(in the rows, 128 means zero)
One turn moves each row of this set onto another row. After a few examples, where does it send each row asked below?
bot: [109 108 108  97 162 148 107 134  78 140 116 114 154 127 116 134]
famo: [152 156 121 140 126 134 140 104 141 129 128 172  80 153 133 118]
lop: [133 147 132 117 132 151 135  95 133 134 118 153  70 142 118  92]
fiz: [144 152 129 130 121 145 129  97 142 129 132 168  80 143 148 108]
fope: [118 104 101 134 137 131 116 117  98 152 152 141 157 167 121 165]
fifo: [128 143 127 120  87 103  87 126 137 126 116 125 131 123 141 180]
roben: [159 135 137  76 130 117 112 105 151 104 103 117 111 137  99 156]
Ramup: [123 159 129 120 131 138 141 102 138 141 128 152  69 143 104 101]
Voki: [150 143 147  66 124 114  94 127 128 121 106 125 143 123  98 164]
Gok: [110 147 115 139 135 145 142 107 118 160 145 159  83 152 105 103]
bigor: [126 148 116 141 119 152 137 112 126 140 152 180  98 164 132 110]
vor: [131 152 129 116 128 152 139 104 135 129 127 162  76 153 104  96]
rame: [124 141 114 144 143 144 145 104 117 151 129 162  84 158 102 102]
Zipi: [132 119 105 114 140 140 101 136  93 129 134 136 165 128 165 156]
meve: [116 134 121 136 137 154 136  98 115 153 133 157  84 150 116  93]
nive: [143 159 127 124 114 147 135 107 144 123 138 176  84 155 133 111]
beto: [ 99 127 110 143 101 113  90 131 106 154 133 126 150 136 129 173]
gager: [ 84 123 120 119 117 118  94 127 103 156 108 104 133 131  84 151]
mebu: [125 153 114 148 122 138 139 109 130 151 157 174  91 154 139 118]
fipo: [151 143 116 105 122 112  71 131 122 131 136 141 139 111 143 184]
zas: [126 138 131  90 164 122 107 129 105 152 130 112 166 134  82 122]
gura: [156 134 123  86 134 130  98 131 121 101 112 128 142 113 162 157]
zabo: [114 142 119 133 131 158 139 110 117 145 142 167  91 164 106  99]
garom: [141 166 128 130 117 132 136 104 149 133 139 167  75 143 135 116]
rim: [162 156 132 100 135 105  99 131 133 130 144 137 173 129 147 152]
lir: [142 151 125 128 138 138 145  99 136 133 116 159  73 149 105 105]
nadug: [116 143 138  97 104 106  92 120 134 125  93 101 115 116  97 158]
zal: [131 137 118 119 149 119 104 133 102 158 155 134 187 142 126 144]
redi: [136 127 129  71 152 139 103 128 110 110  93 107 132 110 115 132]
Bapa: [111 124 116  97 151 127  78 129  92 154 122 116 130 111  79 154]
dazim: [114 107 120  95 153 135 120 110 106 143 115 110 128 150  63 140]
vut: [152 138 133  95 111 114  93 133 123 127 133 147 166 133 138 180]
rozor: [162 132 118 116 113 116 107 115 142 117 139 148 144 153 156 183]
zed: [157 136 129 138 109 129 116 109 123 125 127 122 140 117 161 187]
lat: [157 157 145  73 149 110 104 124 136 124 116 114 152 120 102 132]
vutog: [136 144 110 157 133 141 143 106 122 146 142 177  93 162 131 116]
gop: [119 112 115 154 128 144 122 114  87 157 136 114 152 132 130 170]
ziseg: [119 123 104 123 137 125  75 135  91 159 147 137 152 123 123 173]
duk: [144 144 129  77 137 115  73 124 126 125 111 119 117 100 102 164]
kivu: [120 121 120 108 129 124  98 137  91 156 142 144 179 147 113 170]
lanal: [116 116 132 118 141 146 125 106  95 148 104  90 127 119  81 151]
zoni: [116 122 135  79 140 126 101 132  98 148 113 121 156 135  74 150]
rasen: [127 140 116 150 125 151 133 102 119 148 145 172  96 153 148 106]
vuz: [155 140 146 104 122 131 119 103 132 113  96  97 111 103 113 165]

zed moves to gop
zas moves to lat
vor moves to nive
Now find these:
beto moves to gager
vut moves to kivu
ziseg moves to Bapa
Ramup moves to garom
gura moves to Zipi
rame moves to lir
lop moves to fiz
fope moves to dazim

One turn moves each row of this set onto another row. After a few examples, where does it send each row asked below?
vedal: [121 149 145 133  96 133 107 169 123 135 171 167 119 126 142  88  89  75
 135 110 174 155 101 140]
nas: [115 138 139 112 118 141 118 111 135 133 208 172 105 160 155 108 167  88
 138 180 195 149  96 152]
Tovib: [107 136 124 131 160 126 147 162 142 113 174 130 107 161 142  62 169 117
 126 137 234 113  73 141]
Zaru: [170 133 123 118 141 113  95 127 141 116 118 179 146 128 148 121 136  97
 125 133 191 110  72 174]
lobep: [139 165 115 129 114 100 181 145 150  96 132 148 129 169 125  81 151 115
 115 131 160 183 112 158]
fabes: [131 166 126 137 115  94 166 146 157 110 129 150 123 168 133  74 147 111
 102 129 153 187 103 159]
Sunos: [113 126 154 116 119 127 124 119 144 122 199 166 105 153 165  97 166  80
 125 179 204 140 105 178]
Zesop: [128 150 145 129  92 132 124 173 116 135 171 155 123 135 150  94  98  60
 127 111 184 163  87 131]
Folez: [140  72 106 123 136 104 145 122 158  72 141 154 130 139 126  68 128  74
 134 115 180 178  91 167]
Mol: [118 107 144  86 125  84 171 152 126 106 138 191 136 147 121 121 139 136
 123 142 218 129  81 155]
gub: [154 135 115 117 138 175 143 149 108 133 155 143  74 120 147  86 133 103
 123 150 206 192  93 137]
bora: [199 110 159 112 136 122 150 152 126 111 199 161 108 153 122  80 156 115
 125 108 149 156 100 123]
sibir: [145 101 136  94 157 141 112 117 103 135 132 150 135 167 131  42 142 132
 137 131 172 137  98 119]
nat: [162 138 120 102 142 107  98 120 144 108 136 189 139 128 150 124 133  94
 127 125 186 115  67 178]
Leged: [100 107 130  94 123  95 165 154 125 102 141 175 134 145 123 133 116 133
 124 144 209 126  85 169]
tir: [129 159 112 126 105  96 176 145 145 104 133 149 131 178 134  69 160 102
 107 124 161 185 108 155]
Piv: [109 108 140  85 125  90 168 148 130 111 138 188 133 145 113 126 140 138
 126 146 211 128  88 152]
nimel: [133 175 114 134 108  99 165 143 156 102 132 148 135 165 135  76 145 104
 113 124 164 184 106 165]
puz: [151 100 137  96 151 140 120 116 117 139 128 147 140 174 139  47 153 130
 134 126 168 129 113 124]
kog: [154 129 116 111 126 174 141 142 116 134 160 146  95 106 145  93 128 115
 124 138 229 186  91 126]
Nevo: [133  70 113 135 146  90 161 127 161  78 139 155 149 150 132  69 122  84
 136 128 182 157  81 162]
situ: [200 105 151 121 134 120 146 157 130 112 198 167 108 158 115  79 154 115
 121 107 155 154 102 124]
roz: [148  74 104 130 143  98 155 137 166  84 147 164 135 152 120  59 137  78
 146 126 177 163  84 175]
fen: [151  90 131  85 150 134 116 116 106 146 135 148 133 159 141  52 145 115
 135 120 168 128 108 113]
Ritog: [129 145 153 132 101 130 113 168 115 141 156 167 132 127 147  88  89  69
 125 110 181 162  97 133]
tiz: [116 133 151 121 121 129 122 118 133 122 198 171 100 158 165 100 168  83
 130 179 204 150 101 177]
koro: [118 143 149 115 118 145 111 110 121 122 196 166 104 154 159  97 160  93
 136 185 201 140 102 162]
soz: [107 146 130 139 155 122 142 163 145 117 177 122 113 171 149  57 168 110
 124 126 225 119  84 136]
danub: [106 131 153 118 122 129 120 109 133 140 202 177 107 151 149 101 171  97
 139 177 202 139  94 162]
Fur: [161 131 105 111 137 162 140 141 104 132 156 139  71 110 148  83 134 108
 126 134 202 188  81 133]
zuriz: [112 146 125 140 161 129 157 162 150 115 179 131 122 166 154  67 163 120
 131 134 221 110  84 137]
nobo: [100 108 128  92 112  98 173 154 117 115 145 174 138 135 125 127 133 133
 126 155 207 118  90 163]
tozu: [137  70 110 124 136 107 152 124 151  76 143 152 136 141 131  69 120  78
 141 118 178 174  86 175]
rofoz: [161 144 125  95 149 116  94 131 141 117 128 178 145 128 150 118 134 100
 124 123 191 106  67 169]
rilib: [ 93 113 135  95 112  95 162 162 134 116 140 188 132 141 133 127 136 133
 133 150 206 125  92 161]
Fab: [155  85 136  97 147 147 116 113 114 145 130 151 136 161 141  49 148 125
 143 129 167 140 106 124]
tubir: [193 102 141 127 135 115 150 150 121 106 182 171 112 152 106  83 156 108
 101 104 148 146  86 117]
maled: [167 141 118  90 132 107 105 122 139 118 125 177 141 131 155 123 127  87
 121 130 187 113  67 171]
zer: [159 129 118 113 132 176 145 137 116 134 157 148  87 102 144  92 129 113
 115 137 222 178  85 130]
memok: [204 107 145 129 134 125 148 136 122 113 182 169 107 147 115  87 143 122
 108  98 149 149  92 123]
Zusez: [160 141 113 115 139 168 141 142 124 135 165 149  79 108 146  76 131 119
 115 135 201 191  83 122]
fopo: [205 100 146 128 129 116 135 160 128 102 174 163 107 152 112  79 150 113
 114 102 147 152  86 129]
Sovob: [115 138 113 125 155 121 144 158 143 122 180 125 118 163 151  68 182 113
 120 132 227 110  81 137]
Kesi: [126 141 158 137  98 129 120 171 115 140 176 167 122 134 144  94  91  72
 117 119 182 165  97 131]
Duf: [141  66 103 130 133  91 154 132 159  91 143 164 133 162 137  70 125  74
 142 129 183 162  79 171]

Tovib moves to lobep
Duf moves to Fur
Now find these:
rilib moves to fopo
memok moves to danub
tozu moves to zer
nimel moves to Ritog
zuriz moves to fabes
Sunos moves to Folez
maled moves to fen

